R: rows in 4 groups, each row roughly a mix of its group's directions
R (143 x 10)
[[-12   5 -16  -9  23 -20  -1 -10  13   5]
 [-23  24 -11  16   6   9   3   0   2  10]
 [  2   5   4   4 -27  23   3  10 -13 -11]
 [ -4 -13 -14  -9   8 -21   3 -10   9 -23]
 [-19  -2  28 -15  -4   0  11   0  -3  14]
 [ 13 -10  12   9 -24  15  -3   8 -17  -5]
 [  5 -18   0 -13 -21   3   4  -3 -26  -5]
 [  8 -17   8   9 -11  19   0  -2   5 -25]
 [  7 -18 -21 -14  -3 -17  13 -11  -2  10]
 [ 10  18  21 -10  -6  15   0  21   2  -3]
 [  7 -11  12 -26   7 -11  11  11  11 -14]
 [ 13  -8  -5   9  -9  -5  -6 -30  -2  18]
 [  3 -29  16  15  -6   2  13  11   6  -4]
 [-17   4 -10 -19  20 -11  -6 -16  -6   9]
 [ 16  -4 -18 -24   6 -13  -1  13   3 -13]
 [-14   7 -23   5  -2  -1   7 -12 -19  18]
 [-11  -4 -30  -3  -2 -12   2  -5  -8  20]
 [ 18   3  -3 -19  11 -15 -12 -22   3   2]
 [ -3 -11  -9  18  15   0   3 -24  -3 -18]
 [ 20   3  -4   7 -11   3  -7  20  24  -8]
 [  2   2   6  28 -20  12   1  14  -9  -5]
 [ 11 -22   2  -1   8  -6  -6   2  22 -21]
 [-17  -1   1  32  -2  14  13  -5   3   0]
 [  4 -10  17  10  -1  19   4  24   0 -16]
 [ 10  12   0 -23   7  -3  -8 -15  -1  24]
 [  4 -10  32  -5  19   2  -2  -5  -7  -8]
 [ 12  12   2 -14   5  -5 -17 -18  21  10]
 [ -9  -6  -1 -14  22 -26  -1  -9  11   7]
 [ 11  12  26  -4  -5  21   0  12 -10   3]
 [-12   7 -22  -7  16 -21  -1 -13  -1   9]
 [ 23 -13  15 -22   6 -11  -7   2  10   1]
 [ -2  -1  -2   0  20 -19   1 -15  26  -4]
 [ -9 -11  -2  -7 -21   4  10   8 -28   3]
 [-16 -20 -12  -3   6  -8  20   5  -8 -18]
 [  1   1 -20  -8  18 -21  -2 -18  11  -6]
 [ 10   9  20   4 -15   7  -7  -4  -7  26]
 [-19  19  -2  15  -4   6 -13  -3 -14  18]
 [ -4  17   2  16  -9  13  -3  14  -8  25]
 [ 18 -14  -4 -14   8 -13  -4  -7  15 -21]
 [  0   9  19   1   0   6 -13  17   5  27]
 [ 13  15   5 -22   2   0  -7  15  -5  22]
 [ 12 -13   5   9   7  -4  -4 -24  11 -22]
 [ 15 -23 -14  -1  -2  -5  -1  26  -2  -1]
 [ -1  15 -26  -2  -2  -1  -4 -16 -16  14]
 [ -6 -17  -7  -2  20 -22   0 -10  12 -12]
 [ -8 -20  -7 -17  13 -23   1 -11   4  -8]
 [  7 -13  -8 -12 -17 -14   2   4 -26  -9]
 [ -7   7 -12  12 -13   2   7  -4 -20  25]
 [ 21  -3  20   5 -16  19   0   2  11  -9]
 [ -2 -21  13   0  -3  -6   3 -11  11 -28]
 [ -9 -15   3   8   3  11  25   8 -14 -17]
 [  0   2 -11 -10  22 -21  -5 -18  13   1]
 [ -3   2 -22  -3  10 -13  14 -24   2 -11]
 [ 17  18   4   2  -9  -2  -9  24  -9  16]
 [ 11 -13  21  -6  15 -10   1  -2  21  12]
 [ 15  -3  15 -17  12 -11 -10 -18  12 -11]
 [  0 -14  15   9 -22  11   7  12  -4 -20]
 [ -8  27 -13  14   1   7   2   2   2  21]
 [ -1  12 -28  21 -10  -7 -12   3   2   4]
 [  9 -14  -1 -15  12 -15 -12  -7  14 -21]
 [ -1 -30  22  -5   4   3   7  11   8  -1]
 [ 23   5  14 -19   0   8 -15 -16   3   6]
 [  5   0   1  16  16 -29   7   2 -10 -13]
 [ 13  -3  -3 -11  14  -9  -9  -7  21 -24]
 [  2  25   9   7  10   7  -3  -8  22  15]
 [ -5  13  -9 -15 -14   8 -10  23  11 -12]
 [ -9  -6  26   8 -22   1   7  11 -13  -6]
 [  1  -8   0  12 -23   7   0  -9 -28  -7]
 [ -8 -17  -9  -1  -2   6  15   6  -6 -30]
 [ 12  13  -9  -2  12   0  -6 -14  19 -24]
 [  3  14 -10  -1 -13  16 -14   6 -19  20]
 [ -3 -18   2  -4 -14  13  23   5  -9 -19]
 [-19  -7  -6  -2   4  -7   9  27  -8  18]
 [  6  16 -10  -7  14 -10  -1  -7  20  22]
 [ -8  28 -20   9   4 -11  -1  -6  -5  13]
 [ 15 -17  21   1  -9   8  -3  19  -2 -16]
 [ 25 -14  13  -1 -22   8   2   9  -2  -6]
 [ -8 -29   2  23   4  -8   4  -4   1 -10]
 [  3   6 -16  -3  25 -20 -11  -7  13  -2]
 [-23  17 -17   2  -8   0   6   3 -18  13]
 [  7  23 -11  14  -2   1 -18  -3  -1  22]
 [  0  -7 -13  -2  15 -22  15   8  13 -17]
 [ 12   5  19   7 -20  19  -6  17   1   5]
 [ -5  -3  -5   7 -28  24  -1  15  -2  -2]
 [ 13 -26  12 -11  -1 -14  -1   1  -1 -20]
 [  6   1  18   6 -14  28  -3  10 -15   3]
 [ -5  12   5  -2 -14  27   4  14  -3  19]
 [ -5 -11   1  26 -13  10  -1  -9 -13 -18]
 [  8  11 -17 -22  -2  -6  -3  21   9  13]
 [  4  -2   3  17  -9  26  11  15 -15   5]
 [-12 -26 -11  14  -6  -8  -6   1  10 -17]
 [ -2  13 -15  -2  20 -23  -5 -10   5  14]
 [  0  17   9  14 -11  17 -11  14  -6  20]
 [  9  -2  27  18  -8  -9 -11  -7  13  -9]
 [-12 -10  -6 -14  19   5  25   0  14  -4]
 [-10  32 -14  13   4   0  -3 -12   2   6]
 [ 19 -13 -20   7   4  25   8   5  -3   1]
 [ 18  12  12  -6  -2   3 -24  -3  16  14]
 [ 15   6   0   9 -14  22   7  25   5  -1]
 [-12   8 -18  16 -14  10  10  -7 -22   3]
 [ -8  -7  -6  10   4 -10   2 -28 -16  17]
 [-11 -11 -20   9   1 -11  -1 -25 -11  11]
 [  7 -10  -4  -7  13 -22  -7 -17  10 -20]
 [  7 -30  14 -20   1  -5  -1   3  -3 -12]
 [  4  14   8  16  -8  24  -5  21  -1  -7]
 [  1   3  -1 -24  12 -28   0   3  13   3]
 [ -9   2   4  16 -10  26  15  16   3   7]
 [ 31  -4  12   2  -9  16  -5  -8   4   9]
 [  6  11  13   0 -14  16   1  28   6  -7]
 [ 12  10  11  -1 -22  25  -4  -5  -2 -14]
 [-15  19 -12   4   3  -1   7  -5  -1  30]
 [  4 -10  -5 -15  12 -13  -8   3  23 -20]
 [-12   3  -5   8  26  -8  -5 -20  15  -7]
 [  3  -6  16 -12   8  -9  -8  11  20 -22]
 [ -5 -27  15  -6 -11   3  12  10 -14 -11]
 [-14  14 -16  12  -5  16  -3 -19 -10 -11]
 [ 19 -24  11 -13  -8   0   0  20   1  -3]
 [-15   2 -24  18  -5   6  12   8 -17  -1]
 [ -1   0   5  -9   8 -14  -5 -32  -3 -16]
 [ -8 -21  -6   1  16 -22  -2 -11  12 -13]
 [ 11 -17 -15   3 -16   6  -2  15 -13 -19]
 [ 27   8  26  -6   6   5   3   2  10   3]
 [ 21 -12  21   4   0  14  -6  -5  -4 -19]
 [ 17 -11  -4 -16   8 -27  -7 -11  -4  -5]
 [  3  16   8  10   6  12   2   3  19  26]
 [ -4  16  -5  -8  16 -12  -9 -13  15  21]
 [ 13   5  11 -16  -3   8 -10  19  18 -17]
 [ 20   2  -3  19 -13   8  -3 -19   4 -17]
 [ -6  -1 -14  15  -3   0   9 -18 -20  21]
 [ 21  -5  20   1  -9  10 -12   2   3 -22]
 [-10   7 -12 -10  20 -17   2 -19  14   0]
 [ -1  -1  21  19  -5  19   8 -16  14   1]
 [ 11  -5  -6  -1 -11   3 -13 -30  -6  16]
 [  0  -9  21   4 -18  17  -6  18 -12   5]
 [-14 -13  -6  25  -9  12   8   2 -20   5]
 [ -3  -6  -8  26 -21  14   8  13  -5   4]
 [ -1  -1 -16 -24  19 -18   2  -6  12   0]
 [  4  -7  25   4 -18  18  -3  16  -8   1]
 [ 10 -15   4  19   5  14   7  -5   8 -25]
 [ -8  18 -13  17 -12  17  13   0 -13   9]
 [ 25 -19  11  14  13   5  10 -10   2   4]
 [-14   1 -15  -5  -5 -15  -4  17  20 -17]
 [ 16  -6  22   4 -18  17  -9   7   8  -9]]

the two rows of each list that fit no group, in list order (the others fit one group, some only roughly)
    q_57: [ -2  11  22  15 -20   6  -6  12  -6  14]
    q_115: [  5 -18   4  -8   8 -15   5 -12   1 -28]
    q_645: [  6  17   4 -18  -5  -4 -18  -5  12  23]
    q_975: [-26   3  -2 -12  14 -11   2   2   4  23]
    q_857: [-11  13 -17 -20   5 -19 -17   0  -4   2]
    q_511: [-19   7   5  30   6   3   7  -8  -1  15]
    q_761: [ -3  -1   4  15 -17  22   2  11 -16 -18]
    q_358: [ -1 -12  -9 -29   6 -13   6  -3   2 -18]
    q_419: [ -1 -20  24  -4 -10   1   1   0 -17 -17]
    q_438: [-10   6  -7  18 -21  11   6  24   3  -3]
    q_345: [-11 -11 -25  10   8 -19   9 -14  -1   4]
    q_421: [-25 -11 -16  16  10 -13   7  -5 -11   1]
    q_996: [ 11   4   3   1 -22  14  -2   5 -28  -9]
    q_474: [ 14  -9  14  10 -16   0 -20 -12  -2 -17]
    q_179: [ 13 -10   6  -5 -23  18 -10  10 -14 -12]
 -> q_857 q_996
    q_193: [-25  -1   2  20  -8  17  13  -5  -7   8]
    q_601: [  8  -2  -1   7 -21  20   5   1 -25   9]
    q_471: [-13  24 -14  -1  -3  10   0  11  -8  22]
    q_208: [-24  -9 -13  25 -11  -3   5   5  -7  -1]
    q_843: [-16 -14  25  -1  -3   8  17   9  -8 -10]
    q_743: [ -7  -9   1  20  14  13  23  -6   8 -15]
    q_597: [ -6  13   5  21  -3  12   4 -28   3  -7]
    q_131: [ -5   0 -20  -4  17 -25 -10 -15   7   4]
    q_660: [ -6  -4  -9  31  -7  10  12   8 -14  -6]
    q_488: [ 25  -2   8   4   0  -2 -11  12  17 -20]
    q_199: [-10   7  14  -4  17 -19  -4 -23   8  -9]
    q_59: [  2   1  35  10 -12  11  -3   2 -10   2]
    q_248: [-18  12 -16 -23 -12 -12   4   2 -12   6]
    q_574: [  8 -15  16 -22 -13  -1   4  13   0 -17]
    q_127: [  8  22 -25   6  -3  11 -15  -3   2 -11]
 -> q_601 q_248
    q_242: [-15  -6  -6 -16 -10   8   8  13 -22  16]
    q_470: [-13   8 -17 -22  -2 -19  -1   5  10  13]
    q_86: [ 3 26 17  2 -1 16 -4 -1 -6 20]
    q_434: [ 27   1   3   5 -11  16   7   5   5 -22]
    q_897: [ -5   0 -28 -10   5  -9  17   4 -20  -2]
    q_303: [ -9  20 -11  10  -8  12   6  21  -3  17]
    q_296: [ 12  25 -12 -13 -13   2  -4  -8  -2  19]
    q_527: [  1   1 -31   0  10 -16  -7 -10 -12  -6]
    q_91: [14 -6 18 14  8 23  6 -4 16 -7]
    q_995: [ -7   4  23  17 -11  12   5  -1 -20  12]
    q_606: [ 17  21  -7  11 -20  15  -2   1  -2  12]
 -> q_86 q_897
    q_647: [ 11   1  25  -3  14  -8  -6 -18  17   2]
    q_521: [-22 -12 -23  12   7 -15   6  -7  -7   1]
    q_669: [-26  -3  -9   1   5 -13  12   1 -16  17]
    q_668: [ -1   4 -17  -5  20 -13   0 -13  18 -18]
    q_157: [ -3  -6  -9  18   1 -14   3 -28  13 -10]
    q_89: [  1  18  -9   4  19 -13  -7   2  12  23]
    q_469: [ -9   3  -8   9 -16  -2  -3 -14 -26  17]
    q_194: [-12 -16  18  11   4  10  17  -8  -9 -18]
    q_304: [-11  24 -17  -9  14  -7   6 -13   7  12]
    q_272: [ -7  15   0 -16  21 -13   8 -14 -12  13]
    q_121: [-13   5  -9 -17  10 -25  -2   0 -13  15]
 -> q_157 q_304
    q_757: [ 18  -4   8  19 -14   2 -13  -5  11 -20]
    q_496: [ -2 -14 -25  -1   8   5  14  -4   5 -23]
    q_956: [ -3  15 -14 -12  -3 -21  -7  18  -2  17]
    q_61: [-18   8 -22   7  15 -20  -1  -7  -5  -5]
    q_219: [  1 -29  12  -1  -6 -13   8  -9  -9 -16]
    q_546: [  1  -5  -8 -20  14 -18  -6  16  -2  20]
    q_56: [  8  -5   9  26 -14  18  11  12  -9   4]
    q_666: [ -7  -7   2  31 -13   0   5  -4   1 -20]
    q_891: [ -7  -2   0   5 -14  17  14  -3 -29  10]
    q_942: [  8   5  11  -3 -16  19  10   7 -26   2]
    q_626: [-17   1 -23  -1   1  -1   5  14 -16  20]
    q_281: [ 18 -15   6 -21   1 -12  -8  18   4 -10]
 -> q_891 q_942
    q_101: [  1 -24  14 -13 -20   0   0  13 -11  -8]
    q_604: [-11  14 -31   7   5  -5   8 -13  -2   9]
    q_305: [-26   0 -12   6  -3  -4   6  -8 -25  -9]
    q_715: [ -2  -8   7 -12  23 -14  17   6  17  -8]
    q_314: [  6   1   0 -17  10  -4  -4  28  11  18]
    q_770: [  8 -18 -13   0 -16  -2  13 -15 -19 -11]
    q_694: [  0  12 -21  11   9 -10  -6 -16 -11  21]
    q_443: [ 19   0  19 -17   5   9 -10   8  14 -14]
    q_237: [ -1  -4 -20  -8  -1   1   0  -4 -34  -3]
    q_901: [  7 -14  23   2 -12  13  -4   8  -4 -23]
    q_981: [ -4  12 -24  -5 -16   9 -11  15  -4  16]
    q_458: [  1   2 -23 -10  16 -18   6 -19   2  10]
    q_102: [  9  -4  -4  20 -19  13  -7   8 -19 -11]
    q_273: [-17  23   1  -5   9  15   0   7   8  21]
 -> q_101 q_694
    q_973: [  0  15 -10  -7  19  -8  -5  12  13  24]
    q_869: [  0 -22 -15   9   1 -15   4 -14   4 -21]
    q_259: [ -3  12 -31   7 -13 -12   0  -8  -7  11]
    q_967: [ -7  10 -22 -22   8 -15  -4  -5  -7  14]
    q_504: [-10 -15 -20  12  11 -17   9   1  13 -13]
    q_510: [ -6  -7 -23   3  -5 -11   6 -20 -19 -11]
    q_909: [ -3  11  14  10 -23  17   0  18 -10   6]
    q_167: [  2  18   6   8 -16  28   2  -9   1  12]
    q_401: [ 12 -13  18 -25   4  -9  -7   1   4 -15]
    q_460: [ -6  -9  17 -17  11 -25   1 -14   4  -5]
    q_394: [ 17 -15   8  -2 -11   1 -15 -13  -3 -25]
    q_299: [  9 -15 -10   6  21 -17   9 -20   6   4]
    q_217: [ -6  -5  18 -13  24 -12  -1   3  17  11]
 -> q_869 q_259
    q_238: [  2 -13   9  -9  15 -20  -7  -7  19 -17]
    q_445: [ -5  20 -12  14  16 -13  -2 -17  11   8]
    q_396: [ -4 -32  -4   4   9 -20   8  -3  -5  -8]
    q_307: [ 10 -17  11  10  -1   0   0  -9   7 -31]
    q_497: [-10   9 -27  -6   3 -24  -3   4   7   7]
    q_558: [ 17 -24  14   2  -3  -9  -7   1   9 -19]
    q_742: [-14  -8 -21   6  -9  -2  19  -7 -22  -1]
    q_387: [-17  27 -11   0  -6   7  -9  -3  -3  18]
    q_699: [ 12  15  -2  -7 -16  28  -9   4  -3  11]
    q_965: [ 28 -16  -7   3   8 -15  -8  -5  11 -10]
 -> q_558 q_387
